In the rows, 128 means zero.
Each path below is one point turned by a fixed rotation once a step. After each direction that follows a path, write how fast that rotation turns it, in degrees per step (0 if it stays still).
Each turn is a multiple of 5 degrees from 10 to 175, or 0.
Each row of a path follows its step; steps can be skipped.
path 1
step 0: [133 126 126 121 129 126 136 114 139 122 138 139 143 125 125 124 132 132
 121 126 127 121 129 127 126 130 127 125 136 132 129 126 131 125 136 131
 119 135]
step 3: [136 128 117 144 133 130 127 129 122 127 114 127 134 128 130 134 127 130
 128 122 133 132 127 124 124 135 131 133 136 122 130 131 130 133 129 112
 129 127]
step 4: [128 124 135 134 130 129 130 131 124 126 125 124 131 143 124 131 137 131
 134 123 120 137 127 137 139 127 134 134 125 128 127 144 128 133 136 130
 134 128]
step 6: [109 128 134 134 132 128 142 138 129 128 127 123 124 130 114 124 128 129
 131 129 128 127 132 122 132 127 125 136 132 127 121 125 125 123 131 133
 118 135]
step 8: [123 140 124 121 133 128 128 127 128 125 128 133 128 119 119 137 129 124
 136 147 128 128 121 126 126 119 128 127 120 129 127 126 122 133 127 134
 118 120]
step 9: [122 121 128 116 127 133 134 121 138 131 128 138 136 122 136 136 123 123
 135 129 125 120 129 126 128 123 129 124 127 125 129 129 129 137 117 114
 125 134]
step 11: [134 126 130 125 128 117 136 113 130 120 134 137 129 133 120 126 133 135
 131 124 130 129 131 133 129 129 136 122 126 126 134 126 135 125 130 117
 140 124]
step 12: [140 119 120 133 133 133 133 130 121 120 138 130 135 134 128 115 125 130
 127 137 134 137 135 128 127 134 122 135 130 118 132 123 127 127 125 128
 130 133]
step 14: [136 127 128 135 135 133 133 135 119 121 114 121 125 120 130 121 136 131
 121 130 134 120 115 122 133 133 132 126 131 124 135 131 131 132 128 132
 126 124]
step 17: [121 132 133 136 134 129 125 129 129 131 137 132 122 116 110 137 130 123
 131 123 122 123 130 129 131 129 134 133 127 130 129 125 115 119 128 125
 125 135]
step 18: [122 118 128 120 118 131 131 125 139 124 132 120 125 130 123 128 140 125
 134 135 122 128 134 120 119 136 127 129 129 136 136 123 124 123 127 116
 123 126]
Speeds:
[129 128 130 131 130 127 130 125 126 128 129 125 130 130 132 128 127 126
 125 129 128 127 130 133 126 130 132 130 132 124 129 127 130 129 128 130
 128 124] -> 35
[127 129 129 124 127 130 126 128 128 129 131 132 129 127 129 132 126 126
 132 129 127 125 129 126 125 131 130 127 130 128 133 127 129 126 132 129
 127 129] -> 40
[126 129 129 131 127 132 124 125 127 127 131 126 129 129 127 130 126 126
 129 125 131 131 127 128 130 124 130 126 129 128 130 129 126 130 127 123
 129 126] -> 55
path 2
step 1: [126 125 127 133 120 132 120 129 130 123 124 128 125 139 129 123 124 128
 124 135 125 128 128 122 140 121 115 137 126 127 124 121 119 127 116 139
 122 116]
step 2: [122 126 138 133 118 123 128 121 126 125 132 130 131 140 127 126 124 124
 123 123 126 130 135 119 146 127 114 132 139 130 133 130 125 128 134 131
 131 127]
step 3: [128 132 139 129 127 135 127 126 127 122 134 128 125 135 136 118 127 128
 125 127 119 139 116 132 142 136 116 139 127 122 126 127 125 131 130 131
 125 133]
step 4: [129 130 127 137 122 139 128 123 133 121 140 129 131 136 132 120 123 125
 132 134 128 135 125 130 135 119 114 126 129 130 133 129 117 133 123 125
 117 119]
step 8: [132 128 137 132 132 128 132 131 129 126 130 127 122 129 128 118 125 133
 118 130 128 124 119 134 145 124 116 126 130 121 138 135 121 126 116 140
 130 127]
step 9: [126 131 138 132 128 119 121 122 132 124 132 129 140 134 136 125 122 139
 131 127 129 131 115 128 139 119 125 129 140 131 134 131 124 130 127 132
 123 116]
step 13: [121 134 133 124 118 132 123 125 123 129 131 131 128 133 135 114 128 128
 127 130 124 128 112 137 138 135 121 131 121 119 129 123 122 135 118 130
 125 119]
step 14: [126 128 122 130 118 131 125 125 133 127 132 139 142 133 127 116 123 121
 128 128 132 125 128 130 140 124 118 127 134 130 140 126 116 126 127 130
 124 115]
step 16: [129 137 132 127 119 140 132 129 138 129 130 126 129 134 129 119 133 134
 134 123 126 134 110 138 139 125 122 127 124 133 131 128 128 128 132 132
 123 115]
step 17: [123 126 129 127 123 131 139 121 126 130 139 132 132 131 124 125 121 127
 127 128 126 119 120 139 131 122 118 122 127 127 144 139 119 130 132 128
 129 115]
step 18: [132 127 128 124 130 124 125 137 131 134 133 134 127 128 134 125 129 134
 124 131 127 123 113 133 138 130 125 135 130 120 139 133 122 125 125 142
 136 113]
Speeds:
[128 128 127 127 135 131 131 129 130 128 131 128 125 126 128 127 132 128
 128 124 130 127 126 130 128 125 129 126 128 132 130 129 127 129 129 129
 130 125] -> 35
[128 129 128 125 125 130 129 127 129 130 130 129 125 127 129 134 129 128
 130 132 126 130 128 128 125 127 129 128 127 125 129 132 127 128 131 130
 124 126] -> 60
[131 130 124 130 129 128 126 128 130 129 127 127 129 130 130 132 127 131
 129 127 129 127 129 129 131 127 126 124 128 129 127 124 126 124 130 125
 124 125] -> 145
[127 129 128 126 130 124 134 128 124 132 128 131 125 129 129 128 128 129
 126 129 124 126 127 126 128 130 125 128 129 129 129 127 126 128 129 123
 129 130] -> 145
[130 132 129 133 127 130 129 128 129 129 130 127 125 125 124 130 124 129
 127 128 129 130 124 129 128 129 126 125 128 129 128 127 130 130 127 128
 128 132] -> 85
path 3
step 0: [118 133 122 142 132 122 133 124 126 120 132 127 134 123 129 139 126 126
 126 132 134 144 117 126 126 118 127 131 128 124 124 121 124 127 129 131
 125 141]
step 2: [116 125 120 123 125 123 133 119 123 130 135 132 130 132 127 131 119 132
 132 123 117 125 133 123 120 140 131 128 128 125 131 128 141 131 127 139
 121 141]
step 3: [128 124 130 125 121 128 124 123 130 140 134 128 129 121 116 129 124 128
 121 116 117 127 119 134 118 146 129 135 122 129 130 126 131 131 129 123
 129 139]
step 4: [126 135 133 116 135 134 128 127 137 135 129 121 123 123 118 133 126 126
 121 132 123 139 123 123 136 142 135 131 124 132 134 118 121 126 129 130
 126 138]
step 6: [129 131 132 142 132 135 122 119 128 129 133 132 128 125 124 129 128 126
 126 127 116 136 138 124 136 115 131 120 125 128 118 127 127 135 127 135
 113 136]
step 7: [136 130 133 132 129 120 130 115 134 115 133 140 128 121 119 132 115 126
 134 122 121 129 134 132 133 126 123 123 128 129 120 135 136 127 130 135
 131 136]
step 8: [119 134 126 133 121 120 131 126 125 124 137 138 126 126 117 136 121 126
 131 126 131 127 120 138 132 129 127 120 126 125 128 111 137 131 135 128
 135 138]
step 9: [119 132 118 119 121 127 132 128 138 117 129 136 124 120 119 121 128 129
 119 133 122 123 116 132 128 131 133 126 134 123 124 120 126 132 122 116
 128 137]
step 10: [117 119 115 126 131 134 140 130 140 130 139 120 133 128 126 127 123 128
 120 141 121 128 122 124 124 129 137 126 133 122 127 130 130 132 131 132
 124 139]
step 13: [131 132 118 126 124 125 127 124 118 121 121 137 136 124 126 126 127 125
 134 121 127 145 125 123 127 137 125 132 119 131 127 123 135 129 127 131
 123 145]
step 18: [136 131 122 131 134 127 143 124 134 124 132 127 133 125 125 119 121 127
 128 139 123 136 127 128 131 124 123 120 117 117 117 122 133 129 138 135
 126 138]
Speeds:
[133 125 126 127 127 130 127 128 129 128 128 133 131 124 129 127 126 129
 127 128 127 129 128 130 127 130 126 130 128 129 124 130 127 128 129 123
 131 125] -> 175
[125 125 130 129 128 126 130 131 132 124 130 129 129 130 127 126 128 127
 127 130 129 126 128 132 133 125 125 125 127 129 125 127 129 129 129 127
 129 128] -> 35
[129 128 128 130 127 127 129 125 129 128 123 125 130 125 133 132 128 124
 129 132 125 128 128 127 129 126 125 126 125 128 127 129 125 129 130 128
 126 127] -> 60
[127 126 126 132 125 129 129 133 125 131 129 128 131 129 128 129 127 125
 132 127 131 130 126 128 125 127 128 128 125 127 129 129 130 130 132 129
 131 131] -> 135
[123 126 129 127 123 128 128 128 131 127 126 129 127 126 128 131 126 128
 129 128 127 123 130 129 126 131 130 129 129 124 130 125 130 128 129 127
 128 126] -> 55
path 4
step 0: [122 123 121 133 121 119 123 130 118 129 136 131 124 132 115 134 118 125
 135 118 129 129 124 125 114 124 133 124 119 124 134 126 132 130 134 125
 122 124]
step 1: [130 126 124 127 114 121 129 125 122 134 132 120 133 127 139 119 131 122
 135 136 123 136 126 122 118 128 126 120 130 120 137 129 130 122 132 122
 120 128]
step 4: [119 124 125 123 118 130 125 120 123 126 134 133 128 121 131 143 125 129
 126 134 121 129 119 122 122 122 137 117 121 123 135 135 136 121 128 130
 127 130]
step 5: [128 125 122 130 124 127 122 122 124 128 131 125 124 129 125 132 134 118
 137 133 133 129 135 122 117 121 133 122 136 115 126 135 132 134 132 126
 121 112]
step 7: [131 125 126 131 121 126 125 124 125 126 130 129 131 125 122 138 125 110
 139 118 137 122 115 124 124 134 130 124 120 120 131 134 128 128 136 134
 122 125]
step 9: [124 122 115 124 124 124 131 130 128 123 135 129 123 138 121 137 118 130
 132 117 122 131 127 124 111 130 133 120 125 124 131 132 129 127 135 126
 125 119]
step 10: [128 127 123 131 113 115 132 131 121 133 126 131 135 124 134 120 134 117
 135 132 128 127 122 122 109 127 127 126 131 126 133 128 126 127 130 122
 122 125]
step 12: [131 129 122 129 126 125 115 127 131 131 132 115 124 128 127 133 133 112
 131 128 133 128 129 119 112 125 132 127 130 126 131 125 136 123 137 119
 130 126]
step 13: [123 122 122 123 116 134 131 123 131 134 136 133 129 124 134 133 128 127
 121 131 115 127 117 122 117 120 140 124 125 123 137 129 130 125 131 129
 130 127]
step 15: [125 125 121 127 114 127 129 123 134 124 135 119 127 123 133 127 133 123
 127 138 130 131 136 129 116 127 125 127 119 118 142 138 132 126 124 128
 121 133]
step 17: [132 125 125 128 114 122 120 132 129 133 127 128 124 117 137 130 130 113
 126 131 131 130 121 136 115 126 131 120 125 121 129 132 122 132 126 124
 136 119]
Speeds:
[131 128 126 126 130 131 125 129 125 127 127 127 127 132 126 126 126 128
 129 126 128 126 124 131 128 127 130 131 131 126 127 130 130 126 130 130
 122 126] -> 160
[128 128 130 128 128 132 129 125 132 124 126 128 128 125 127 133 128 126
 128 133 130 129 129 132 129 124 128 127 128 126 128 131 127 129 127 129
 126 127] -> 35
[128 128 125 129 126 125 130 128 126 130 127 127 131 129 125 126 128 129
 125 131 126 127 131 126 129 128 127 126 129 131 129 130 128 133 128 129
 121 127] -> 80
[127 128 128 128 129 129 126 125 130 129 130 128 129 127 126 128 133 130
 127 128 129 122 129 125 129 129 132 130 128 124 129 125 129 130 127 132
 128 127] -> 45
